(in the rows, 128 means zero)
One turn moves each row of this set onto another row. After a few examples, where does it send each row asked below?
tus: [114 158 114 126 170 118 105 115 129 120 149  81 133 139 108 132 111 128
 137 137 128 139 117 118 123 124 110 151 107 129 115 107 104  73 129 123]
zoka: [116 158 112 129 166 117 107 113 133 121 142  84 139 137 107 131 116 133
 137 132 132 134 119 123 119 126 112 157 113 129 119 110 102  77 133 122]
dezu: [119 157 118 124 167 115 109 111 130 119 152  85 135 138 106 123 108 137
 137 139 123 132 122 118 123 123 110 152 112 126 120 104 104  71 132 120]
gasak: [120 159 153 133 174 137  99 126 136  98 169 139 108 134 136 115 107  99
 147 134 118 125 129 113 120 135  98 132 129 155 123 100 126 108 122  97]
lizo: [121 153 109 123 175 122  84 139 110 138 141 101 114 133 143 116 133 124
 138  92 104 127 128 144 141 157 115 140 111 125 143 132 135  96  97 121]
bibo: [129 181 123 127 160 119 101 136 121 131 150  99 118 119 124 102 117 133
 126 111 136 126 135 134 129 116  96 137  95 122 126 139 103  97 102  89]
Bevep: [126 153 112 121 174 126  85 141 111 133 143 105 115 134 144 116 135 120
 135  95 100 132 125 143 146 154 119 138 108 128 142 130 135  99  95 126]
duzik: [111 147 111 125 141 134 127 113 116 129 143 117 126 132 153 114 142 115
 137 115 131 113 129 117 136 138 141 116  94 135 139 129 109 113 108 108]
sokaz: [123 147 135 140 127 136 139 118 146 147 139 125 112 131 128 108 129  95
 118 124 104 106 141 127 126 141  97 139 114 141 151 122 124  93 108 130]
Boduf: [124 151 106 120 175 124  87 139 107 138 140 102 114 140 147 114 135 119
 137  99 104 130 123 144 145 153 111 138 105 123 145 129 137  94  96 120]
vero: [123 153 111 122 176 121  81 137 112 137 140 100 111 138 143 112 135 122
 135  94 103 126 131 146 145 149 114 140 107 125 137 127 135  92  92 126]
kug: [126 184 126 124 160 115  96 139 122 134 155 102 117 117 124 103 115 138
 130 117 134 123 132 130 124 118  93 138  96 121 133 136 106  98  96  93]
Zuku: [123 142 131 134 130 135 140 119 147 148 135 123 112 130 127 108 131  96
 120 123 109 108 142 130 129 148  96 142 117 142 157 117 123  87 113 134]
zagiz: [127 153 107 125 175 124  82 133 110 137 148 100 115 137 147 114 135 120
 141  95 105 122 123 140 145 159 116 144 105 126 143 124 136  99 100 118]
Dun: [ 99 150 133 131 194 134 125 151 122 123 142 125 104 136 113 121 111 119
 131 127 116 119 116 111  95 118 115 124 118 138 117 119 101  85 103 117]
nibul: [119 159 151 134 183 141 104 124 135  93 164 138 110 133 138 110 106 103
 149 132 116 122 130 116 123 134  98 134 130 151 126 102 128 109 122 100]
Ked: [ 97 147 136 129 191 135 130 153 128 127 142 127 105 139 114 119 111 116
 137 128 113 123 120 115  98 126 116 129 116 135 110 122 104  81  98 119]
gaber: [114 156 112 125 171 122 110 115 129 119 145  87 134 143 107 126 113 134
 139 139 129 137 118 122 123 124 109 154 110 127 118 105 100  75 133 122]
gon: [106 144 110 126 141 134 127 115 114 130 141 120 125 125 150 114 152 108
 141 116 123 118 129 116 136 138 137 115  99 130 134 128 111 115 108 110]
naroz: [111 140 138 128 152 128 120 146 122 129 146 135 111 130 132 104 118  81
 123 124 148 142 127 132 136 155  90 138 123 129 123 115 103 119 124 129]
nubem: [126 141 138 138 122 139 132 118 139 151 139 125 112 132 128 108 133 100
 121 123 104 104 144 126 124 140  95 139 116 139 153 121 126  91 108 126]
mufi: [123 143 132 140 123 139 138 119 143 147 141 128 109 132 120 112 126  93
 121 121 108 107 138 128 125 137  94 142 114 136 153 121 124  88 110 128]
gural: [116 144 132 141 126 137 139 119 144 147 132 125 112 132 130 108 127  95
 120 121 107 103 140 131 127 144  90 136 115 139 155 120 125  90 109 125]
saf: [120 160 148 136 179 135  97 131 142 103 164 143 106 137 138 113 104 101
 145 131 109 126 131 111 121 137  96 137 133 157 123 103 128 104 120 102]
vek: [116 161 156 135 176 138 100 125 140 102 162 133 112 133 140 113 104  99
 146 136 111 127 130 112 121 136  96 130 131 155 121 105 123 110 122  99]
zite: [110 143 144 128 149 126 124 151 121 126 144 132 106 130 131 107 115  82
 127 125 146 133 125 130 139 149  89 145 120 133 121 120 105 118 124 130]
Namep: [120 156 154 135 174 140  98 120 139  99 162 136 107 136 139 112 108  99
 148 133 120 121 133 115 125 133  97 133 128 157 122  95 123 111 122 104]
Fomi: [118 151 115 125 172 122 103 115 127 122 147  85 131 143 111 126 116 134
 139 139 130 139 121 119 117 127 110 156 116 130 117 109 101  72 134 125]

bibo moves to Dun
Boduf moves to tus
Now these:
Namep moves to nubem
duzik moves to kug
zoka moves to nibul
gasak moves to sokaz
saf moves to Zuku

One turn moves each row of this set onto another row. After a few examples, where does it send each row asked below?
vosez: [108 123 150 130 139 108 140 132 111 132 136 111 112 133 136 132 103 118
 122 119 109]
vun: [111 133 128 132 128 111 154 145 104 130 139 123 107 132 144 124 120 127
 131 118 116]
noku: [109 125 133 134 122 106 154 140 102 122 140 128 110 140 136 124 111 123
 130 112 130]
tuvil: [149 109 118 133 122 132 131 116 115 126 115 130 158 111 118 109 138 135
 123 121 143]
berab: [146 138 115 111 130 134 110 117 135 149 122 147 165 131 123 134 128 127
 126 124 135]
modov: [117 118 142 137 141 116 146 121 112 140 117 121 110 147 137 137 102 107
 132 135 128]
mone: [120 126 109 138 129 134 158 139 116 126 120 124 104 147 144 133 113 127
 133 132 122]
Giso: [115 117 140 136 130 110 148 123 107 131 124 126 112 150 130 133  99 109
 130 125 139]
depa: [114 118 150 132 133 116 144 128 123 127 135 111 113 133 138 137  98 122
 127 121 105]
tol: [142 111 114 127 124 135 118 123 112 116 127 120 155 106 109 113 135 127
 107 114 129]
kezor: [109 131 129 138 121 121 150 144 115 125 142 121 108 131 139 128 117 126
 131 113 109]
tamav: [142 110 122 132 135 142 118 115 117 125 124 109 152 119 102 118 127 123
 108 118 140]
zigat: [133 127 130 111 136 138 100 113 124 156 119 139 161 122 124 121 133 132
 112 127 120]
lepe: [127 128 129 108 143 139 102 110 133 158 125 131 158 124 121 119 134 138
 118 123 125]
nor: [ 95 145 112 108 130 110 145 133 124 126 124 136 108 146 138 134 118 125
 119 125 127]
gosi: [129 135 111 111 130 145 107 122 129 150 121 143 161 127 122 121 138 144
 111 122 120]
zabom: [127 134 114 107 136 143 109 117 130 156 123 136 155 125 123 116 144 144
 119 122 130]
neze: [145 142 115 109 135 133 109 117 135 149 125 137 161 128 119 133 133 123
 121 125 141]
mupet: [108 127 116 121 144 120 144 117 130 136 107 133 103 147 138 135 113 114
 134 141 127]
Vutu: [143 143 125 107 131 125 107 123 124 143 131 139 167 118 128 128 134 128
 113 120 125]
girof: [128 129 126 111 135 141 100 113 133 151 121 137 164 126 119 127 128 136
 111 123 119]
Lirit: [145 105 117 130 130 137 117 114 116 119 117 121 156 114 106 118 130 120
 107 122 137]
parov: [147 108 133 133 126 128 128 115 120 133 132 117 158 108 114 110 131 136
 130 112 142]
doke: [145 108 121 137 124 140 119 117 119 121 121 121 158 120 103 123 123 121
 112 118 138]
Nizav: [ 95 130 133 106 136 100 137 127 126 134 135 139 112 136 142 125 112 129
 136 118 114]
bam: [103 143 106 118 130 112 152 137 125 127 123 133 101 136 142 128 126 124
 130 128 123]
Didu: [117 118 135 144 131 129 145 120 122 136 118 121 108 149 132 141 100 106
 133 133 126]
Zako: [146 105 135 132 123 126 126 112 119 128 121 124 161 105 116 112 132 133
 122 118 135]
soki: [ 95 134 135 112 135 102 142 130 128 128 137 124 108 123 141 126 118 128
 132 119 105]
kabel: [112 128 111 125 137 128 143 122 135 135 114 136 105 148 140 141 111 115
 138 138 122]
fusu: [103 125 120 110 142 112 140 117 126 139 116 146 108 152 140 130 110 122
 138 133 130]
gil: [133 132 115 112 131 141 106 122 121 152 122 144 160 121 127 116 144 140
 113 123 121]
dopuf: [141 140 124 108 128 127 107 123 134 144 135 144 169 120 125 130 130 132
 123 115 124]
Dosud: [103 144 109 123 122 123 151 138 131 126 128 133 104 137 144 135 122 132
 130 124 113]
ziv: [104 128 144 122 133 119 137 114 142 136 120 122 113 140 136 146 101 113
 126 132 112]
teg: [141 114 114 135 118 137 122 129 116 117 129 122 156 112 105 117 130 130
 111 110 132]
zoki: [141 147 120 106 134 126 108 122 133 144 138 134 162 120 122 128 136 127
 120 114 133]
lep: [149 141 117 112 132 132 109 120 125 147 120 144 165 126 126 132 133 124
 114 128 135]
buno: [101 134 135 118 132 111 138 131 135 129 142 126 111 128 142 133 112 125
 136 118  99]
fov: [151 109 120 135 127 136 134 117 116 132 123 122 154 116 116 112 135 136
 131 119 150]
peli: [144 100 132 133 123 133 127 115 120 127 123 122 163 110 113 113 126 142
 124 113 132]
Poki: [116 128 113 135 137 126 154 137 104 132 118 125 101 150 140 132 116 119
 127 134 129]
Mifa: [110 116 119 129 136 123 154 133  99 125 121 122 105 152 136 125 107 130
 122 127 132]
kade: [ 96 137 139 110 137 105 134 117 133 132 122 129 115 145 133 142 104 114
 118 126 124]
romu: [105 111 145 124 137 112 145 128 105 125 133 113 112 140 133 127  99 127
 121 118 119]
Pek: [148 103 115 136 123 140 131 118 116 127 118 128 158 116 116 111 131 141
 126 118 140]
Bil: [138 117 115 130 128 142 122 124 112 121 131 111 150 113 103 113 134 131
 110 112 138]
Miku: [102 129 144 119 142 103 138 115 136 132 120 123 112 135 134 141 104 108
 128 131 117]

zigat moves to tol
zabom moves to tamav
kezor moves to kabel
Now these:
Poki moves to Miku
nor moves to Giso
gosi moves to doke

